In the data rows, 128 means zero.
Each row of this table is followed by its label. One hidden rule gives the labels. It looks at one to three of the table's principal directions, none of them among the few with the most spread.
[137 133 137 123 123 130 116 128 115 136 130 126 131 136 140 120 126 164
 133 128 139 123 145 141 120 131 132 134] R
[142 177 108 166 136 141 139 106 113 127 120  87 124 123 124 123 147 164
  98 147 169 170  94 147 166  73 154 105] A
[112  59 145  76 132 114 115 135 164 107  92 168 117 139  99 143 104  51
 130 101  87  92 123 102 114 174 108 149] R
[ 84 140 130 153 129 118  97 159 142 126 150 175 109 115 135 100 150 143
 122 149  86 147 137 142 112 117 144  94] Z
[ 78 128 139 135 153 119 105 143 151 149 154 177 112 115 130 105 144 109
 121 167  77 153 121 122 108 111 107  84] O
[134 215  73 158 111 130 119 137 115 112 147  80 120  98 160 104 160 245
 148 120 156 177 125 154 128 134 155 106] L
[125  91 137 112 133 120 139 128 142 115 110 145 125 136 106 147 117  65
 122 118 109 111 113 114 137 135 122 137] R
[112 169 122 119 132 120  90 156 132 140 184 137 129 104 179  91 152 202
 167 141  97 126 161 155  85 164 116 106] R
[123  95 106 133 113 107 144 138 137  80  79 145 112 141  79 157 124  80
 113  94 114 132  92 122 158 126 156 123] O
[160 152 118 133 126 153 151  87 104 150 107  72 138 135 125 135 114 164
 116 128 197 154 122 109 141 104 120 147] L
[111  82 191 104 164 122 121 131 133 170 159 181 139 144 136 128 121  62
 124 172  84  92 140 130 112 113  89 120] R
[121 102 144 138 120 125 150 130 120 129 113 148 125 141 111 145 118  91
 119 127 130 128 126 115 139 111 134 140] L
[100  56 141 124 137 120 137 127 159 116  94 175 117 142  71 149 108   7
  96 124  89 116 105  89 139 115 120 125] O
[149 159 120 165 116 147 128 111  98 145 131  98 139 133 132 116 131 182
 109 140 175 144 142 141 138  89 151 124] L
[109  95 156  94 132 124 105 143 141 151 151 166 133 128 145 116 114 113
 153 131  92  95 168 114  82 169  95 140] L
[172 186 110 134 124 144 144 101  94 136 127  58 140 127 152 130 134 211
 134 126 195 150 120 148 147 116 136 139] Z
[163 108 155 116 155 160 166  66 116 168 102  84 147 147 107 152  98  72
  93 150 185 127 104  93 157  84  94 155] R
[192 176 109 147 114 140 166  96  79 118 102  48 141 145 132 152 132 197
 120 114 215 145 104 160 179  94 161 147] O
[ 84 122 141 152 113 126 108 157 128 155 156 180 121 121 140 102 129 146
 138 145  99 141 174 113  85 128 125 117] A
[123 170 120 172 121 143 111 132 110 152 166 120 136 115 151  96 145 190
 123 153 141 147 159 144 114 100 143 106] O
[112 118 170 120 180 149 123  98 145 184 156 138 137 123 132 114 126  67
 100 191 115 130 116 110 123  86  79 110] L
[156 161  73 147  88 137 146 121 112 104 108  71 132 118 125 135 123 186
 143  83 177 147 135 114 133 150 151 150] O
[135 193  93 157 148 126  80 128 134  99 142 105 118 112 136  92 175 197
  97 150 123 150  94 198 156  93 171  64] A
[128  80 146 103 144 128 141 116 148 128 111 141 132 137 104 148 110  42
 117 126 111 103 112 103 135 134 104 140] R
[103 139 100 156 106 116 124 153 134 100 117 146 109 118 115 123 140 143
 127 112 114 155 123 127 130 128 158 113] O
[170 148 137 125 121 135 135 113  90 142 133  92 147 145 149 133 125 189
 136 126 174 115 142 157 135 121 135 143] O
[125  86 134  89 133 115 118 130 153  99  91 147 116 138 103 143 116  80
 124 104 105 106 109 121 133 157 125 140] R
[106  61 181  91 154 140 138 114 138 209 168 169 154 135 133 130  90  41
 147 161  94  95 172  60  69 145  36 143] R
[142  78 150  61 148 104 125 128 149  94  91 144 120 151 110 158 117  70
 133 105  99  85  93 143 145 165 115 143] L
[121  45 128 114 120 113 138 130 159  78  64 164 116 150  58 164 104   6
  96  89  98  96  97 102 156 136 146 143] Z
[ 57 103 149 154 142 117  88 163 162 142 160 215 109 115 120  95 143  79
 110 166  49 135 144 122  98 110 126  82] O
[153 125 126  85 110 120 120 135 129  90  95 110 121 135 138 140 120 162
 152  83 143 103 131 146 131 182 144 169] R
[110 125 106 134 110 123 133 144 137 125 138 137 126 113 128 127 125 124
 150 111 110 135 144 100 104 156 119 130] R
[103  79 163  83 164 119 128 131 165 141 142 167 128 124 126 138 119  28
 136 146  71  98 116 104 113 152  78 130] A
[ 78  79 147  92 150 109  84 154 177 126 138 200 111 121 119 110 126  67
 133 137  45 107 134 114  90 164  98 106] Z
[146 221  75 164 119 136 125 123 113 108 139  64 121 100 155 108 163 236
 131 126 171 178 108 163 149 113 163 107] L
[137 113 159 114 137 142 145 104 104 185 137 123 145 146 137 133 105 132
 134 149 156 130 150 101 108 115  85 144] R
[130  87 139  91 131 115 117 128 139 115  99 148 122 147 108 141 113 101
 129 110 112 107 121 124 125 151 119 135] L
[102 129 165  98 141 124  79 155 131 178 198 172 140 119 186  87 132 177
 173 158  80  99 195 140  54 171  84 117] R
[150 143 144 105 143 136 121 106 112 151 128 105 135 138 145 124 125 169
 130 141 156 129 129 141 126 124 111 133] L
[167 182 117 125 123 142 119 112  95 146 148  73 145 127 168 113 134 232
 146 130 178 132 149 157 120 133 129 134] A
[148 132 104 178 109 130 179 119 105 108 108 101 135 136  96 159 129 100
 106 116 161 144 100 124 176  82 163 128] A
[154 120 114 127 119 129 144 110 122  99  81 101 124 143  98 151 119 118
 107 103 160 132  98 130 165 117 151 141] R
[144  97 125 137 119 124 156 122 130  96  94 124 130 142  92 160 118  62
 106 106 134 110 102 124 167 114 152 143] R
[178 168 127 120 130 142 135 106  96 142 143  69 151 132 160 127 132 195
 140 130 178 117 136 159 137 127 127 141] R
[ 89  99  85 147 106 112 128 147 158  91  90 160 102 120  76 135 122  83
 116  95  96 157 110  86 126 139 142 111] R
[136 132 100 132 120 127 125 125 140  96 107 111 122 122 111 131 131 123
 118 105 132 129 111 130 143 136 148 128] O
[105 135 135 141 135 125 128 143 137 136 156 149 126 113 141 119 140 113
 133 146 102 133 132 127 120 123 124 116] R
[148 115 151  92 144 125 132 123 120 149 153 123 148 137 150 136 121 122
 153 135 120  93 140 135 114 151  93 137] A
[133 143 139  90 142 126 106 133 137 135 154 121 132 117 165 114 134 157
 158 132 115 108 142 143 104 167 105 135] R
[146 210 112 114 132 143  98 124 118 141 164  75 131 101 193  91 150 255
 161 136 160 145 149 161 104 157 123 130] Z
[160 145  80 171  85 131 161 128 101 101 117  86 143 129 112 147 125 152
 131  89 168 133 134 125 148 124 165 139] R
[119 135 108 173 119 123 145 143 129 111 141 134 129 119 114 134 143  98
 116 130 113 135 116 133 148 102 155 108] A
[120  97 167 103 154 143 108 114 139 181 162 149 147 130 142 111 110  91
 130 160 106  96 163 106  89 136  76 131] O
[138 134 127  98 131 125 133 124 127 127 122 112 127 127 140 134 123 148
 149 116 137 128 124 125 122 155 112 143] L
[146 213 104 171 131 154 122 109 104 147 157  70 135 107 163  98 154 226
 119 156 180 170 130 155 139  90 147 109] Z
[131 102 139 153 127 134 155 124 122 141 141 135 145 134 113 142 119  66
 115 138 124 111 133 111 138 103 125 131] A
[134 182  89 123 114 130 135 132 126 121 142  84 126 100 161 120 139 199
 168 107 149 156 132 121 112 167 121 138] R
[135 103 158 151 136 136 154 113 101 173 146 140 150 150 118 140 115  92
 112 159 139 121 140 116 131  80 111 122] R
[152 206 112 137 121 133 112 134 101 129 159  84 133 113 183 104 156 253
 154 132 161 143 143 179 124 136 149 124] L
[155 110 123 115 128 138 143 102 128 125 103 100 138 138 108 145 110  99
 116 113 153 115 117 111 142 129 121 147] Z
[125 157 102 155 123 118 128 142 132  90 120 122 114 118 122 128 153 142
 117 121 123 148  99 156 158 112 167 107] R
[192 133 147 124 128 144 170  90  75 162 131  71 167 158 139 156 109 152
 133 131 196 106 136 137 149 105 114 156] R
[100 130 132 146 134 117 138 147 130 138 152 157 124 120 131 127 140 108
 134 147  99 143 125 124 123 114 120 105] A
[ 95 124 111 174 106 119 131 151 136  97 105 160 104 124  98 128 138 108
 104 120 115 157 116 124 147 101 173 114] A
[188 148 131  81 127 135 144 106 104 127 124  63 150 137 161 146 117 180
 161 103 177  99 132 148 134 168 113 171] R
[ 78 159 133 146 149 131 113 143 152 148 165 156 111  97 150  98 152 126
 127 169  93 164 124 122 111 112 115  98] R
[228 127 124  88 126 140 191  66  80 124  75  26 159 167 115 188  97 142
 132  90 229 107  92 131 181 127 117 181] L
[ 47  41 213 100 157 130  84 146 165 195 148 249 115 138 122  99 101  37
 116 181  50 108 180  78  60 127  70 126] L
[ 91  92 142 143 113 121  99 160 136 143 156 192 129 129 127 106 123 110
 134 135  79 108 179 116  85 140 126 116] O
[ 87 185 108 166 132 125 124 148 136 128 151 137 104  96 148 105 162 168
 130 154 115 188 113 134 128 104 142  95] R
[116  94 168 113 142 130 132 123 126 164 134 158 133 142 127 131 112  93
 127 150 117 118 142 108 112 119  97 135] Z
[109 149 120 138 134 131 132 134 143 127 142 127 120 105 139 120 141 120
 131 139 118 148 117 120 128 127 126 122] R
[119 103 112 114 125 133 138 117 149 126 108 125 125 122 105 137 108  85
 129 110 125 133 122  81 118 150 105 141] Z
[213 112 137  96 128 146 192  71  91 128  81  44 159 162 113 186  94 104
 124  99 215  97  99 121 178 122 118 188] R
[125 165 116 152 137 142 138 109 117 155 138 103 128 118 133 117 135 158
 117 153 155 170 119 117 132  93 120 111] A
[132 176 150 149 141 136 112 128  96 171 175 124 138 128 173 100 149 212
 132 175 145 144 152 168 117  92 127 104] O
Which label does each new row get?
[116 141  98 163 102 130 105 146 132 113 137 135 125 115 125 106 136 158
 124 115 120 134 154 129 114 133 157 115] Z
[ 74 117 158 120 137 129  98 152 151 162 161 185 116 111 152  97 128 122
 142 156  83 133 166 107  78 145 100 124] A
[156 150 114 105 130 128 121 117 124 113 118  90 130 127 140 129 131 171
 138 112 150 125 117 147 135 148 130 135] Z
[127 159 135 145 122 134 101 139 115 137 152 130 129 123 157 101 143 193
 131 142 134 129 157 160 116 121 149 122] A
[141 113 142  91 147 123 130 116 139 116 107 121 125 136 123 142 123  99
 125 123 126 113 102 134 143 139 116 138] O
[155  91 123 103 125 123 162 105 125 107  75 108 129 152  89 170 104  79
 119  96 152 119  94 107 158 132 124 153] Z
[141 166 128 157 122 142 106 126 103 153 163 112 143 125 156  99 140 201
 126 149 149 130 162 156 114 108 141 114] Z
[122 158 109 157 107 125 108 149 117 118 143 132 124 120 141 107 145 190
 133 124 127 139 149 152 119 127 158 112] O
[135  99 173 111 157 118 141 125 113 166 163 152 151 149 138 141 125  89
 136 162 104  96 131 141 124 110  90 114] A
[ 18  61  82 182  75  88  75 229 204  58 147 255  93  90  82  97 142  27
 133  86   0 108 173  93  73 185 175  88] A
[ 79  53 129 126 130 114 132 140 176 105  90 191 105 130  66 145 110   0
 101 116  70 126 104  75 130 131 121 123] Z
[174 162  88 153 105 142 166 103 100 113 107  58 141 129 120 148 125 164
 124 101 194 145 113 126 161 114 152 146] R
[174 103 108  96 104 135 184  95 116 107  64  70 135 144  99 179  89 102
 140  70 190 123 108  83 152 159 119 192] Z
[107 136 119 128 110 122 109 153 136 122 139 145 119 115 143 112 132 161
 149 116 111 133 155 124  99 160 133 131] O
[145 171 116 168 119 147 140 112  99 143 135  91 136 125 138 120 136 182
 114 142 176 155 132 139 144  88 149 124] Z
[124 103 145 108 141 132 124 122 145 135 128 139 131 128 124 130 118  83
 124 134 113 108 129 114 121 137 109 137] L
[113  73 144 102 125 120 115 138 153 113 107 167 121 138 105 135 110  66
 124 111  94  96 136 110 117 156 123 144] A
[175 106 143  92 119 127 142 114 107 119 106 102 145 155 130 155 108 135
 141 101 159  87 133 142 140 152 127 167] L
[127 118 116 141 131 119 156 124 130 111 108 127 122 133  99 152 129  84
 114 123 127 143  91 119 158 105 135 118] R
[129  82 161 102 136 128 153 118 122 159 127 144 140 146 121 150 102  75
 138 133 125 109 137  95 116 134  87 149] R
[173 190 108 140 124 130 155 118  92 122 144  64 143 125 160 138 147 202
 145 125 177 139 113 168 156 117 144 130] A
[156  97 130 131 104 136 153 114 108 124  97 114 140 150 105 152 101 110
 121 101 163 110 140 110 140 127 139 162] A
[129 136 107 166 124 126 144 122 118 118 112 122 124 134  99 137 135 120
 101 131 140 155 102 130 157  85 152 104] O
[ 48 144 106 168 124 103 106 189 170 100 164 197  94  86 133 101 167 104
 136 141  42 161 121 129 110 133 149  79] A
[119 139 117 151 109 134 110 143 136 111 133 134 123 115 134 111 136 143
 124 119 123 124 148 136 123 135 159 133] O
[115 159 132 124 145 131 101 133 140 134 152 129 121 109 155 101 147 160
 130 150 115 136 129 148 118 131 126 113] O
[125 115  89 127 101 133 124 131 157  87  96 116 119 112 104 131 116 101
 126  81 127 122 129  97 126 168 146 152] Z
[185 168 110 109 112 139 151 102  87 135 119  53 146 137 154 141 119 219
 157 103 200 133 135 139 133 147 123 160] Z
[ 79  96 160 127 157 120 115 143 150 167 168 192 127 122 129 113 131  65
 126 173  64 125 139 107  97 116  87  96] R
[ 99 139 125 118 139 115 110 149 149 117 141 151 112 112 140 115 144 131
 140 135  91 138 120 136 117 145 123 110] R
[105 103 137  91 158 109 122 129 159 110 102 155 105 130 107 140 131  75
 121 131  91 135  81 123 140 135 111 114] Z
[126 162 126 183 109 136 113 139  99 142 153 133 132 130 142 103 145 195
 115 147 145 144 159 158 126  88 166 108] A
[145 232  93 154 138 139 108 120 114 118 147  68 120 101 168  97 171 251
 125 147 168 178 104 182 149 103 160  97] A
[140 107 123  97 112 123 142 125 131 103  85 118 119 138 114 151 109 118
 139  89 144 121 119 111 135 162 130 165] R
[121  85 140 107 151 125 121 114 156 114  95 147 119 139  90 139 118  50
  96 130 106 115  96 117 146 119 121 123] R
[112 106 125 128 133 124 133 129 148 120 121 144 122 124 108 135 124  75
 119 127 106 127 115 108 130 129 121 124] R
[125 103 126 184 103 132 155 127 109 125 109 143 132 146  87 144 119  88
  94 126 143 135 131 114 153  76 163 126] O
A new table starts here. Each row of this table is followed by its label. One hidden rule gives the labels. It looks at one to three of the table's principal directions, none of them among the few with the most spread.
[162 128 131 103 102  89 128 140 114 126 128 143 134 142 116 156 117 116
 109 125 134 121 137  91 152  98  80 136] CC
[148 112 145 129 124 116 118 126 136 152 102 126 158 113 127 131 143 112
 120 136 123 117 125 113 136 150 121 140] CC
[ 96 138 135 167 158 132 114  90 147 138  95 120 135  93 146 135 138 126
 156 135 118 126 151 150  86 139 142  90] FL
[165 129 134 114 101 109 134 139 121 128 116 154 170 104 120 109 117 109
  89 134 136 127 127  97 157 117 108 150] FL
[ 99 156 117 138 143 123 130 123 145  90 167  87  56 165 170 172  95 130
 141 124 144 163 140 127  98  75 120  71] FL
[121 156 132 125  98  99 151 158 145  87 186 117  56 191 176 207  99 129
 125 125 138 148 136 107 113  47  73  60] FL
[110 121 127  99 124 151 131 133 122 118 156 123 104 171 126 151 119 142
 130 111 125 124 138 144 124 125 125 118] CC
[162 125 102 102 125 128 132 112  99 135 110 173 156  99  94  66 125 112
 101  98 150 105 130 118 174 116 138 176] JD
[138 127 113 131 132 143 147 133 121 123 126 143 135 106 128  77 128 128
 144 132 133 138 105 110 148 146 160 167] FL
[121 120 121 134 148 160 126 115 137 141 125 125 129 115 130  91 142 124
 123 118 137 122 115 151 129 147 171 134] FL
[140 149 129 136 132 107 129 100 121 110 115 104 117 126 133 150 116 109
 115 120 146 117 145 127 131  87 100 113] CC
[158 111 129 106 101 132 142 154 127 138 145 154 141 144 128  97 142 116
  97 118 136 113 100 117 164 129 137 148] FL
[158 114 161 151 132  86  99 107 121 156  45  97 205  70 100 139 143 110
 129 164 108 115 138 107 133 180  93 174] TP
[124 150 118 123 159 108 120  75  87 103  90 104 137 110  98 148  99 134
 177 146 118 137 161 101 115 132 112 154] CC
[134 134 138 131 113 126 145 143 137 119 133 141 141 116 145 129 118 126
 129 148 123 145 122 101 127 128 124 127] FL
[156 154 102 110 120 110 140 113 106 109 147 156 112 134 120 109 112 109
  93 105 160 117 131 117 154  61 119 119] TP
[141 131 105  93 127 135 126 135 109 132 159 160 118 141  94 121 119 138
 106 114 141 131 126 126 142 109 136 135] FL
[103 122 140 164 129 156 144 147 173 142 137 136 115 114 174 121 151 131
 143 131 123 133 111 146 107 144 157  98] TP
[150 130 112 139 120 117 149 151 141 127 151 138  91 138 153 106 138 113
 121 112 152 127  96 112 154  96 136 129] FT
[120 130 124 132 118 136 144 155 156 130 176 139  76 164 164 148 138 129
 126 115 138 132 110 132 120  96 136  82] FL
[115 143 129 135 161 116 106  90 103 111 102  73 132 122 104 157 109 139
 162 157 115 146 146 124 103 148 121 141] TP
[137 147 105  96  88 149 176 184 146  98 228 184  67 179 169 123 102 130
  90 109 159 157 100 104 145  52 139  84] FL
[171 129 145 107  91  92 126 154 127 139 131 153 156 122 110 167 119 118
  79 140 133 128 134  93 147 103  75 130] CC
[135 140 133 144 133 126 121 113 135 140 110 144 160  85 122 117 131 119
 106 142 132 129 133 132 118 127 135 116] FL
[ 91 114 115 116 164 151  89  92 101 146 111 122 140 135  80 114 142 154
 150 118 106 110 150 181 104 172 158 135] FL
[129 136 122 122  92 135 169 183 169  97 202 138  55 180 202 142 108 117
 107 105 156 153 104 105 141  62 121  81] TP
[142 127 133 135  97 121 139 159 142 144 144 179 143 119 133 116 146 126
  96 127 128 117 115 133 135 112 122 108] FL
[130 129 146 118 112 105 122 135 125 127 134 119 126 158 126 185 126 132
 130 140 113 124 141 119 116 119  89 106] FL
[137 112 142 128  99 150 154 163 151 134 132 156 151 112 154  99 133 122
 113 128 127 130 109 115 148 146 137 144] CC
[118 124 105 108 162 150 117  87 101 117 123  95 105 149 107 105 123 126
 140  97 142 112 136 153 139 131 154 151] FT
[141 138 151 151 129  84 114 105 133 134  81 114 161  94 135 159 125 109
 136 155 118 128 149  99 113 128  92 118] FL
[121 133 123 120 127 136 124 136 130 123 150 126 114 141 124 138 120 135
 111 124 134 136 130 140 123 115 128 114] FT
[ 96 132 123 101 138 157 127 116 122 118 173 120  80 191 127 170 126 147
 138 109 125 118 142 161 102 110 136  83] TP
[152 146 127 120 117 108 136 114 112 114 102 148 162  86 115 127 100 116
 114 136 137 135 150  92 143 107  98 149] CC
[ 95 147 118 128 123 146 143 161 154 102 211 123  56 189 171 158 113 147
 129 134 133 167 109 137  94  89 148  56] FL
[168 156 114 158 125  83 148 120 125 111  98 142 138  70 145  97 111  98
 129 139 152 143 120  72 154  90 112 151] TP
[140 122 139 135  99 133 181 178 162  98 142 128 115 122 203 111 101 115
 160 145 132 174  96  50 153 134 130 156] FL
[157 117 129  86 131  90  94  90  72 137  87 114 161 144  58 156 126 122
 120 116 121  87 163 124 151 132  79 169] TP
[139 135 119 120 124 140 149 131 125 110 140 135 126 124 140  98 113 121
 124 128 141 141 114 107 146 119 145 145] JD
[113 144 125 137 166 108  98  79 102 121  91  82 126 116  93 170 115 137
 159 139 120 129 164 138 102 134 106 132] CC
[108 135 130 121 119 133 134 137 130 111 153 130 109 157 142 150 115 140
 137 130 119 139 136 131 111 115 121 100] CC
[143 156 113 122 124  89 128 116 110 109 137 138 107 135 120 155 106 121
 121 124 142 132 146 107 129  70  91 108] CC
[119 112 112 124 152 151 112 120 117 141 120 118 132 121 102  87 139 139
 137 119 127 126 117 152 134 165 166 162] FL
[118 134 152 135 103 124 146 142 166 113 136 137 130 127 193 152 106 111
 124 137 126 149 142  97 112 106 109  82] FL
[144 152 127 126 111  88 139 131 122  94 134 115 105 140 146 163  96 114
 122 129 142 142 142  92 137  72  78 116] TP
[144 118 143 131  97 135 156 161 148 115 127 133 149 114 166  97 118 113
 113 134 132 142 108  98 154 136 127 151] CC
[112 108 127 142 159 144  93 124 127 174 116 118 137 117  83 128 169 153
 139 135 111 115 118 174 107 183 158 139] FL
[129 110 129 138 154 138 106 105 113 150  86 102 161 103  94  96 152 130
 139 133 118 110 121 152 134 182 153 172] FT
[165 129 123 131  97 114 152 168 144 134 155 162 117 128 146 110 139 111
  90 118 151 124  96 109 161  91 121 126] FL
[113 132 143 127 113 121 150 158 146 100 166  97  78 183 174 188 112 138
 164 144 116 154 119  99 111 116 106  99] FL
[147  95 139 130 130 119  99 121 112 176  83 133 178 110  77 107 175 126
 113 121 113  79 123 161 147 177 126 168] FL
[ 93  96 144 156 126 177 147 147 147 129 103 121 161 105 159  61 149 141
 168 134  99 128 105 151 130 209 176 169] FT
[107 128 116 108 155 155 113 103 109 130 138 116 116 147  97 136 127 146
 138 122 125 124 139 157 112 142 151 126] CC
[189 130 138  79  78 111 158 150 117 109 144 156 157 142 136 121 100  95
  72 129 150 128 117  64 181  91  96 153] TP
[112 135 109 134 153 134 113 120 117 131 143 117 101 138 105 129 135 147
 142 129 127 135 123 153 111 130 148 121] CC
[134 112 149 154 122 122 123 148 146 144 104 108 155 105 135 121 146 126
 126 148 116 131 110 128 130 166 126 148] CC
[ 93 104 128 129 162 169 103 106 130 154 105 121 151 112 110 100 144 146
 155 128 107 126 135 163 105 195 177 143] FL
[127 121 129 138 144 124 109 107 116 145  96 121 152 107 101 117 144 129
 133 128 121 110 135 148 126 152 132 144] JD
[144 105 106  97 121 152 130 142 116 152 141 179 141 126 100  70 143 130
 103  97 139 109 114 138 163 140 159 162] CC
[144 122 133 117 125  96 109 106  97 138  88 139 173 117  93 125 132 122
 133 135 111 106 146 116 136 143 103 153] FL
[143 127 123 126 120 132 139 147 124 131 147 132 118 140 118 121 140 132
 115 128 134 122 103 132 144 125 134 139] CC
[ 95 130 135 146 143 112 101 116 119 131 116 105 124 139 110 165 136 152
 159 142 100 127 148 157  90 145 111 107] FL
[155 134 125 105 100 106 133 120 118 132 122 181 148 120 120 124 122 105
  83  98 145  97 154 120 153  77  93 115] FL
[ 93 149 105 161 200 132  95  58 101 120  89  66 109 104  95 122 129 141
 175 132 127 130 148 171  94 147 158 136] JD
[152 123 138 117 146 110 102  90  83 141  58 110 200  77  55 134 123 133
 139 156 110 118 152 112 138 181 105 201] TP
[ 97 132 136 168 131 152 151 146 167 119 151 110  90 139 186 125 143 132
 153 133 126 139 103 147 106 130 156  91] CC
Which label does each new row get?
[135 151 120 127 150 108 112  84 100 118 105 114 142 112  99 137 114 123
 130 142 131 128 148 123 117 115 120 128] CC
[111 118 109 134 163 155 115  99 127 151 112 139 127 106 115  86 146 131
 145 107 132 114 130 157 123 151 174 137] JD
[105 134 105 166 180 125  99  88 109 143  90 104 119  95  89 108 150 145
 169 126 122 117 135 170 108 154 153 146] FL
[ 98 125 143 145 136 121 110 114 141 123 103  99 134 123 148 147 121 128
 143 129 114 131 156 143 103 138 112 107] FL
[132 112 142 112 102 144 142 168 159 129 166 123 105 165 163 145 128 122
 103 118 137 135 110 122 139 119 125 111] JD
[118 110 135 126 125 129 112 136 124 152 119 138 139 133 101 142 150 145
 131 119 111 106 137 157 123 151 116 132] CC
[184 138 113 113 103  96 160 133 113 127 124 185 139 108 129 100 123 100
 119 120 150 117 115  64 175  88 112 157] CC
[128 119 135 110 102 165 158 167 152 125 172 159 128 146 161 108 125 130
 112 132 129 146 101 114 134 134 158 117] JD
[146 137 129 106 108 122 163 158 136  91 163 111  88 160 168 158  89 121
 141 136 142 166 114  61 146  99 107 137] CC
[140 127 129 111 128 116 126 128 122 120 146  94  91 174 127 170 126 123
 125 118 138 121 126 123 136 106 106 123] CC
[180 108 154 125  80  91 150 201 145 134 150 114 129 159 149 151 141 117
 115 161 122 143  72  67 165 140  96 160] FL
[102 134 116 118 135 165 137 141 140 114 180 123  86 162 144 130 119 144
 124 122 136 149 116 149 112 117 161  98] JD
[145 136 136 118 107 132 158 162 143 104 151 127 128 123 158 135  95 124
 126 155 135 174 110  69 139 124 123 143] FL
[130 135 118 134 166 101  89  67  91 144  71 114 154  97  74 131 136 126
 145 127 123 103 161 145 118 139 118 146] TP
[149 145 118 133 140 112 131 119 110 117 111 122 145  94 109 115 110 128
 142 157 131 155 120  89 135 135 131 164] FT
[ 98 111 119 141 154 162 115 132 135 143 127 113 121 119 117 102 143 151
 150 125 119 136 117 163 115 175 169 146] FT
[160 132 137 150 106  93 138 152 144 136 112 145 148  92 142 125 132 111
 112 142 135 135 116  93 145 115 102 138] FT
[102 151  95 127 188 144 100  58  96 127 120 110 102 124  84 127 126 140
 148 112 139 116 155 173 100 116 160 113] CC
[162 118 149  76  88 137 148 154 126 137 158 163 147 158 117 166 124 124
  88 131 129 116 124 100 149 118 103 129] TP
[164 126 128 112  93 116 157 169 123 106 147 131 128 140 139 112 112 120
 110 133 139 142 100  86 170 115 110 166] FT
[152 136 121 120 119 117 138 137 122 121 139 137 127 127 126 119 121 120
 115 134 140 136 113 103 145 112 127 139] TP
[151 121 124 121  77 144 180 200 161 120 196 171  86 165 179 106 138 120
  93 105 152 129  79 112 167  86 135 115] CC
[128 126 124 119 147 140 118  97 122 141 108 133 137 110 112 126 129 122
 127 113 136 113 147 138 127 132 136 133] TP
[196 122 118 120  80  62 138 173 106 145 124 180 142 122  95 118 147 115
  92 113 140  99 108  92 189  90  70 171] JD
[153 112 143  97 126 110 102  96 104 164  93 141 165 131  78 165 148 117
 106 112 123  75 160 139 137 133  92 135] TP
[112 122 134 133 117 127 126 149 141 132 152 125 100 164 141 155 142 137
 126 118 121 118 125 152 117 117 116  96] FT
[144 124 136 136 127 130 127 115 130 141  98 134 162  93 121 105 138 112
 108 126 134 111 130 132 141 138 130 145] CC
[143 125 138 120  98 107 142 160 147 121 157 125  95 169 162 166 126 115
 113 117 138 126 119 107 140  90  94 102] FT
[ 84 105 141 138 135 188 126 155 162 139 155 110 121 143 149 115 144 153
 131 133 112 143 109 175 101 180 177 113] FT
[151 120 141 109 127 119 119 101 113 127  75 119 185  90 112 117 107 107
 115 130 130 123 154  99 150 148 107 174] FT
